In the rows, 128 means zero.
Each row of Z is roughly a mix of the hidden directions of one of several groups.
Z, 116 rows:
[[145 133 136 129 128  95 100 119 182 133  96 156]
 [112  76 106 116 140  99 132  93 149 113 152 136]
 [124 159 103 132  93 125 107 159 110 111  95 161]
 [147 119 134 114 114  84 123  92 154 124  93  94]
 [124 157 167 152 121 147 157 166 137 108 160 128]
 [100 126 142 140 146 152 120 163 105  88 134 169]
 [161 145 153 130 108 148 108 174 130 132 143 167]
 [ 98 142 117 147 142 133 103 154 112 127 111 187]
 [102 100  98 115 168 145 123 120  87 153 122 145]
 [170 166 133 130 107 156 119 157 109 156 112 110]
 [155 106 138  90 124 143 128 102 147 117 172  95]
 [127 101  95 113 125 107 102 108 114  79 104 145]
 [143  96 137  93 109 143 131 137 153 156 178 130]
 [129 158 123 132  86  90 123 141 133 101 109 169]
 [116 143 132 132 160 166 142 165  97 159 135 155]
 [ 90 136 130 137 129 156 151 158  75 120 132 149]
 [137 137 164 117 135 103  90 148 155 144 152 165]
 [126 165 130 142 131 143 121 166 121 148 139 185]
 [150 108 111 104 116  98 130 105 161 175 130 105]
 [127 111 143 119 109  81  96 102 159  97 145 120]
 [152 114 110 120 138 107 121  97 160 158  93  93]
 [ 94  98 142 136 172 168 120 146 117 116 149 141]
 [141 175 123 149 121 144 157 141  86 157 125 108]
 [106 125  97 137  87 139 128 124 133  94  77 126]
 [129  82 122 108 128 126 148  95 145 133 166  91]
 [118  87 147 125 137 128 161  90 149 120 146  88]
 [129 127 115 127 158 169 121 153  98 129 161 170]
 [154 154 131 135 125 137 153 117 113 165 119  71]
 [154 100  93 125 115 125 142  92 155 125  98  95]
 [145 151 101 136 119 119 137 124 102 171  95  87]
 [ 81 129 140 152 149 140 108 157 122 118 114 173]
 [117 140 104 146 138 167 170 123  93 122 118  93]
 [103  94 134 108 152 156 127 123 130  99 180 126]
 [155 114 150 126 100 101 121 131 190 114 136 135]
 [109 108 107 134  91 122 151 105 113  82 112 100]
 [126 108 147 110 119 106 103 132 184 110 135 164]
 [101  96 131 114 150 109 135  85 152  90 148 124]
 [ 99  82 105 107 122 151 144 132 130  95 164 129]
 [153 138 109 105 130 111  90 115 124 171  89 142]
 [102 138 130 143 135 140 118 162 102  94 128 181]
 [ 74 100 110 137 155 124 142  99 124  94 122 125]
 [104  92 100  99 107 136 134 144 123  89 161 142]
 [125 168 117 151 105 138 122 166 100 131 107 167]
 [137 164 176 136 107 106 110 149 154 113 154 136]
 [ 67 128 115 140 143 135 161 122 101 137 111 103]
 [ 96 144 162 158 157 161 131 162 124 153 128 133]
 [111 126 111 112  89 122 131 162 105  90 147 162]
 [ 88 109 123 137 145 186 123 117 134  93 135 122]
 [116  97 141 138  97 117 188 110 131 115 135 105]
 [149 137 128 139 121 103 125  98 151 149  73  98]
 [150 149 106 131 108 107 139 100 109 146  92  83]
 [127  91 126 128 133 116 104 128 165 102 140 181]
 [ 99  70 114 112 134 145 137 120 138 115 169 139]
 [124 163 110 158 124 128 136 149  86 152  87 118]
 [120 164 136 146 145 154  82 117 133 113  84 129]
 [151 161 132 121 169 138 103 135 126 182 127 136]
 [164 165 137 134 137  97 102 124 133 165  93 125]
 [109  79 109  97 108 121 142 114 142  90 146 113]
 [124  79 131 101 136 117 145  97 151 115 156  96]
 [161 157 150 141 152 110 133 141 117 183 142 138]
 [139 151 120 126 125 109  91 134 160 160 103 172]
 [113 130 148 126 103 123 153 157  97 100 170 158]
 [131 103 122 101 110 164 144 142 124 167 166 103]
 [ 98 124 131 134 135 162 155 168  91 132 134 163]
 [133 113  78 133 119 119 131 121 123 178  97 104]
 [ 83 131 149 154 156 153 116 162 122 129 126 162]
 [136 122  95 115 138 139 107 140 108 111 149 190]
 [186 134 145  99 113 111 114 113 157 139 148 112]
 [107  83  91 127 146 134 144  90 114 109 127 101]
 [133 146 157 120 113 179 134 170 107 135 156 129]
 [140  87 129  99 126 116 123 104 178 137 162 124]
 [128  81 128 106 154 128 142  99 152 134 160  95]
 [145 146 110 126  91  85 135 100 136 143  95 100]
 [134 149 126 138 114 133 147 139  75  77 111 114]
 [126 146 104 135 128 169 160 145  87 149  96 128]
 [125 110 112 117 133 192 129 120 115 110 135  87]
 [107  91 113 123 137 137 131 124  93  68 138 133]
 [178 137 139 126 120 100  93 128 163 120 120 159]
 [109 137 129 148 155 172 142 155  79 123 144 136]
 [158 113 135 119 111  92 105 105 184 122 128 119]
 [136 100 123 103 150 116 106  87 164 125 118  89]
 [169 150 139 128 153 117 107 109 172 151 139 101]
 [130  74 118 102 130 119 133  92 147 113 151  98]
 [154 129  94 136 147 154 154 103 135 146 105  84]
 [117 111 142 110 110 171 129 167 151 164 148 145]
 [138 106 149 106 137 136 112 141 175 125 169 163]
 [134 161 162 141 119 157 120 175 111 117 134 160]
 [173 145 129 119 112  85 115 121 155 166 113 126]
 [113 114 147 123 147 143 104 155 155 118 152 182]
 [ 99 150 135 138 123 156 150 165  78 126 128 150]
 [ 80 114 125 139 142 148 152 132  86  98 152 124]
 [109 132 173 138 133 123 127 157 143 105 179 147]
 [137 101 112  97 145 122 135 150 122 146 189 142]
 [ 98  93  88 121 126 134 148 119 128 174 120 102]
 [141 103  97 118 125  84 124  98 159 161 112 117]
 [165 138 130 111 128  78 106 111 146 154 100 111]
 [107  82 115 102 143 146 121 103 150  97 148 104]
 [100 103 125 139 149  93 122 105 148  88 127 164]
 [174 144 110 118 112 108 128 114 122 168 115  86]
 [ 91 123 111 142 142 158 161 124  83 106 136 107]
 [ 93  92  97 134 133 150 161 116  94 104 125 116]
 [144 142 127 109 144 127  97 147 120 181 109 168]
 [109  90 103 117 162 145 101 126 129 133 152 171]
 [157 136 134 123 120 127 154 106 131 157 128  64]
 [132 120 106 131 163 129 128  80 132 125 136  74]
 [129  98  80 121 132 143 128  98 134 143 106  83]
 [151 118 144 108 101  97 135 103 176 131 129  92]
 [140 120 162 118 122 104 102 153 167 136 148 170]
 [165 140 123 124 137  92 112 110 148 169  94 108]
 [111 146 158 149 132 111 126 156 118 103 138 185]
 [138 167 115 134  93 108 107 152 113 123  87 155]
 [108 123 106 136 155 157 117 148  92 124 147 177]
 [103 111 110 141 126 191 126 164 109 129 122 140]
 [ 97 119 133 133  83 131 143 120 123  69 111 127]
 [139 118 136 114 134  65 129  89 159 123 141 131]
 [100 121  99 139 140 147 134 141  79 111 149 167]]

Which row in each list fits none of the groups? There is exactly one, and every other row fits one group, some only roughly.
- j730: [ 89 107 113 156 144 141 121 143 118  93 120 174]
- j786: [113  92 140 121 151 136 126 162 138 145 146 182]
- j53: [134 160 139 160 130 142 114 160  95  95 113 161]
- j555: [118 160 128 157 122 157 122 171 107 143  90 144]
- j269: [125 115 152 122 127 178 111 155 138  95 153 160]
- j834: [150 194 148 142 107 140 131 155 124 140 115 127]
- j175: [107 113 126 149 138 162 113 150 116  81 132 170]
- j489: [152 171 170 139 128 114 104 139 150 108 111 156]
- j188: [ 90  91 103 126 156 156 149 121  91 119 140 128]
- j488: [121 101 113 116  94 120 147  98 131 117 117  71]
- j390: [156 110 127 107 104 111 150  99 129  96 135  80]
- j926: [102  88 130 125 142 139 125 124 134  82 164 160]
- j406: [145 181 142 135 139 127  92 157 105 143 126 157]
- j543: [184 112 120  99 130 141 137 108 117 111 150  92]
	j488
- j641: [141 101 131 109 106 100 142  93 161 128 135  83]
- j729: [165 122 123 113 112  95  96 106 171 144 106 128]
- j548: [165 184 125 135 112 126 132 135 118 165 103 115]
- j735: [143 161 128 149 168 149 108 147 119 174 125 147]
- j595: [163 113 149 103 131 139 139 116 165 148 163  94]
- j376: [100 104 151 138 135 160 161 126 120 104 175 124]
- j756: [106 164 153 146 101 143 149 166  97 109 134 140]
- j910: [145  93 126  99 110 107 128 109 143  72 142 120]
- j268: [ 88 105 114 135 160 159 152 134  86 120 143 132]
- j396: [131  81 129 137 145  95 155  87 157 130 129 113]
- j466: [148 118 123 112  87  90  98 114 151 127  92 143]
	j396
- j973: [140  85 104 104 123 118 139  87 124 107 141  89]
- j335: [183 153 152 106  99 116 119 136 144 156 138 118]
- j963: [111  87  84 122 161 147 139  98 105 128 124 111]
- j610: [119  90 122  96 124 136 129 103 180 148 136 101]
- j430: [ 82  91  93 132 142 119 155 104 106 127 137 111]
- j549: [ 81 134 141 130 142 181 144 130 113 103 123 103]
- j972: [119 165 117 140 132 159 103 166 100 127 130 168]
- j935: [106 121 140 132 153 168 136 147 110 120 183 148]
- j70: [108 157 115 152 126 119 106 147 105 123  84 170]
- j432: [161 153 132 144 157 123 115 126 138 186 104 119]
- j282: [102 130 143 132 130 150 131 176 102 104 141 173]
- j413: [145 125  88 132  90 103 144 130 138 153  82 123]
- j989: [ 79  99 112 148 136 127 128 148 136 130 116 178]
- j218: [147 112 112 112 174 130 105 115 143 182 123 137]
	j282
- j706: [ 96 104 125 129 112 150 168 131  92  86 134 120]
- j607: [128 123 117 124 146 145 135  91 103  81 138  83]
- j811: [111 154 138 154 118 110 136 121 147 177  90 101]
- j844: [170 138 127 107 118  94 131  96 131 148 136  82]
- j473: [115 147 115 156 132 154 139 150  65 110 122 125]
- j92: [153 114 113 122  76 105 132 110 159 112  94 115]
- j753: [ 90 132 143 132 140 180 145 143  98 100 144 118]
- j389: [ 93 128 124 140 128 179 146 156  85 124 134 120]
- j398: [ 72  91 107 134 140 168 138 139 122 121 132 140]
- j639: [159 120 134 102 132 100 117  83 169 117 134 104]
- j643: [101 150 127 162 138 136 139 150  73 102 120 144]
- j987: [131 135 103 125 110 108 118  81 116 109 103  81]
	j706
- j962: [144 154 125 144 123 135 149 100 135 110 131  63]
- j681: [132 157 137 144 114 113 145 114 133 175 101  83]
- j840: [142 161 131 157 123 119 105 157 131 133  80 162]
- j435: [145  91 116 103 136 150 148 114 111 105 177 109]
- j515: [139 107 101 128 142 125 136  79 145 119 126  75]
- j228: [108 137 109 161 133 163 124 161  86 120 100 143]
- j725: [148 147 168 127 107 115 114 162 167 128 142 160]
- j526: [112  92 111 126 148 153 154 113  90 112 156  98]
- j451: [111 113 135 122 136 160 145 127 110 102 193 132]
- j647: [140  98 140 117 116  93 152  90 155 132 119  88]
- j206: [121 114 156 120 132 135 128 135 117  80 181 153]
- j300: [103 100 145 134 167 150 130 119 152 170 155 112]
- j922: [142 159 144 104 110  86  90 144 115 104 129 152]
	j451
- j891: [168 135 120 110 106  99  97 110 157 151  94 129]
- j41: [158 161 107 153 124  87 126 124  94 143  97 120]
- j257: [ 96 108 122 144 144 149 130 132 101  72 146 152]
- j945: [119 179 137 145 110 153 149 156  86 126 117 124]
- j733: [106 101 117 109 132 166 152 112 113 126 159  83]
- j938: [114 132 158 121 160 151 112 154 111 117 172 163]
- j500: [ 72  97 130 136 137 135 131 145 149 125 129 174]
- j138: [ 99 139 158 126 113 138 119 139 107  69 150 149]
- j143: [102 137 119 162 140 134 135 146  74  93 128 151]
- j966: [139 125 124 120 158 166 111 153 105 103 154 170]
- j709: [118 150 158 128 129 139 125 178 117 144 141 177]
- j839: [160 135 154 105 130  93 112  99 177 114 132 127]
	j938
- j94: [148 149 120 135 128 156 160 131  78 137 138  87]
- j791: [153 102 114 112 111  92 101  95 166 127 106 125]
- j464: [143 105 121 114  77  90 109 114 149 118  99 140]
- j491: [126 114 125 134 123 115 177  87 115 109 142  85]
- j443: [146 175 132 141 152 135  93 152 115 161 118 154]
- j93: [106 107 126 130 142 189 115 137 131  84 129 138]
- j533: [122 167 124 159 151 168 106 152 109 145 120 153]
- j232: [166 166 158 130 121  97 106 135 157 133 105 148]
- j280: [116  97 152 118 108 100 132 113 157  80 121 102]
- j122: [143 149 106 134 131  91 137  97 115 146  95  85]
- j784: [103 162 140 160 102 144 125 136 104  97  90 142]
- j454: [126 180 145 147 135 144  94 152 105 122 117 160]
- j968: [120 105 118 112  81 100 136 112 141  84 103 117]
- j227: [101  90 107 125 116 110 145 106 103  77 133 120]
- j991: [143 101 116 112  86  90 104 110 154 115 101 138]
	j491
- j145: [135  93 128 111 160 156 123 119 152 157 175 126]
- j596: [135 176 154 129 136 140 115 166 111 164 130 155]
- j857: [148 122 125 114 116  89 139  96 153 163 118  87]
- j263: [125  94 125 113 131 176 128 129 119  95 175 123]
- j112: [131 106 152 114 127 139 115 135 150  93 173 169]
- j330: [125 155 128 132 134 177 133 129  99 118 105  78]
- j324: [131 105 142 117 103 114 165 113 133  89 150  85]
- j32: [149 173 162 130  88 106 110 152 144 127 122 142]
- j956: [102  76 113 118 177 132 122 111 122 133 153 136]
- j788: [130  99 121 104 102  89 119 113 163  96 145 153]
- j969: [165 172 149 124 107 113 111 150 158 138 114 156]
	j857
- j384: [135 196 146 142 100 131 127 150 105 127 119 120]
- j194: [162 146 108 112 138 136  92 145 122 122 123 184]
- j646: [139 102 130 111  97  78 149 103 148 124 113  98]
- j288: [109 161 138 152 125 114 109 142 153 170  91 152]
- j448: [182 142 130 104 121 126 124 116 162 167 145 114]
- j35: [165 101 128 113 123 107 109 123 185 149 118 142]
- j754: [ 97  84 130 109 130 171 134 141 140 119 166 140]
- j715: [ 87 137 124 139 113 132 144 121  78  87 131 107]
- j343: [144 115 110 101 118 115 135 106 152 179 127  87]
- j544: [137 128 101 129 137 153 141 130  62  97 137 120]
- j895: [124 105 106 117  96 102 153 104 108  81 144 115]
- j128: [155 116 120 106 101  94 101 116 167 123  98 151]
	j128
- j298: [119 145 132 139 134 109 102 123 160 181  87 131]
- j920: [ 97  87 131 121 134 117 102 127 167 107 136 168]
- j176: [ 87  73 100 122 146 121 149 102 122 124 121 128]
- j98: [142 105  97 128 131 121 136  80 146 116 114  79]
- j415: [120 172 161 164 107 134 131 146 102 116 106 154]
- j147: [154 113  92 107 122 123 146  88 122 159 149  95]
- j16: [106 101 113 135 167 184 134 123 137 133 156 124]
- j260: [109 108 163 131 105 115 171 111 121  92 150 108]
- j14: [ 94 109 113 145 144 113 149 122  82  96 157 138]
- j959: [148 156 133 124  68 107 117 140 134 127  88 137]
- j892: [132 168 153 126 122 135 116 172 111 154 124 170]
- j617: [151 121  97 131 137 119 128  82 153 129 109  80]
- j203: [137  96 142  85 136  96 125 114 139 113 175 114]
- j187: [ 86  73 120 124 154 131 103 117 146 119 140 145]
- j186: [113 125 138 138 157 172 142 152 108 136 176 146]
	j176
- j894: [129 135 150 139 118 142 112 176 133 128 135 188]
- j31: [167 168 143 120 108 109 102 136 147 161 101 132]
- j901: [138 128 130 116  94  78 109 112 165 105 102 137]
- j299: [170 173 137 127 132 132 110 135 149 171 105 127]
- j20: [116 123 151 118 159 147 127 142 110 119 192 144]
- j271: [152 122 117 116 104 107 151  96 116 102 123  75]
- j486: [126 156 134 150 125 126 148 122 104 155  91  76]
- j517: [155 153 154 124 172 117  87 115 141 159 128 122]
- j374: [159 141 102 102 111  83  94 133 136 142  98 132]
- j638: [101  88 144 124 147 154 140 136 133 110 182 134]
- j350: [102  80 103 106 134 133 149  99 130 139 153  97]
- j939: [165 142 153 118 120  79 109 117 164 123 138 150]
- j468: [ 95 121 105 145 151 135 141 134  82  84 131 148]
	j468
- j867: [143 139 105 133 144 166 144 138  66 113 138 122]
- j585: [166 136 143 108  94  98 132 113 162 104 113 100]
- j225: [172 167 154 111 114 114 116 114 155 140 111 100]
- j339: [ 90 151 142 158 144 144 123 152 118 101  98 162]
- j694: [101 123 143 115 135 175 152 125 105 104 161  96]
- j223: [111 131 147 119 124 132 113 173 106 141 137 186]
- j342: [107  93  94 128 123 172 144 143  98 143 148 112]
- j532: [110  99  91 133 164 149 147  95 111 123 131  95]
- j540: [ 82 104 132 147 127 123 145 118 102  83 116 100]
- j856: [140 163 146 154 124 127 117 164  93 108 121 168]
- j975: [148 158 128 141 123 104 114 115 170 174  99 133]
- j252: [109  98 100 142 126 154 173 114 113  99 125  97]
- j761: [ 83  78 123 123 138 117 111 119 154 118 145 159]
- j778: [109 153 135 148 158 176 114 152 106 127 144 159]
	j975
- j386: [120  98 121 122 112 124 169 107 107  93 159  95]
- j988: [153 142 101 121 147 121  85 119 149 156  85 120]
- j629: [160 139 156 124 126  89 104 124 169 114 127 163]
- j72: [154 156 150 136 176 129  99 119 135 170 126 122]
- j417: [111 144 116 134 147 175 120 160 101 148 101 159]
- j808: [ 93 143 133 153 130 134 116 159  99  98 103 167]
- j311: [123 112 123 100 132 132 153  92 125 135 155  71]
- j87: [163 124 123 101  95  90 113 110 159  99 113 128]
- j755: [110 128  95 158 133 147 141 142  66 115 120 124]
- j695: [144 154 102 136 150 141 134  91 116 137 112  74]
- j578: [110 106 134 135 132  84 118 122 165 113 126 179]
	j417
- j667: [150  86 111 111 149 108 107  96 171 141 127 126]
- j852: [123 166 142 150 158 161 103 153 110 141 138 161]
- j97: [108 151 136 149 138 157 139 165  81 103 130 151]
- j953: [111  78 115 112 139 105 104  91 158 123 113 115]
- j302: [144 122 144 112 131 111 101 119 191 163 118 131]
- j286: [166 139 150 124 126  77 108 114 159 114 133 154]
- j817: [120 143 139 131 122 100  96 139 174 148 105 169]
- j2: [ 91 122 130 153 131 130 121 163 131 127 112 187]
- j679: [135  88 119  92 125 126 132  96 164 142 155  99]
- j616: [177 160 152 115 107 120 114 140 128 152 141  90]
- j800: [162 172 141 128 116 147 135 140  86 135 131  91]
	j616
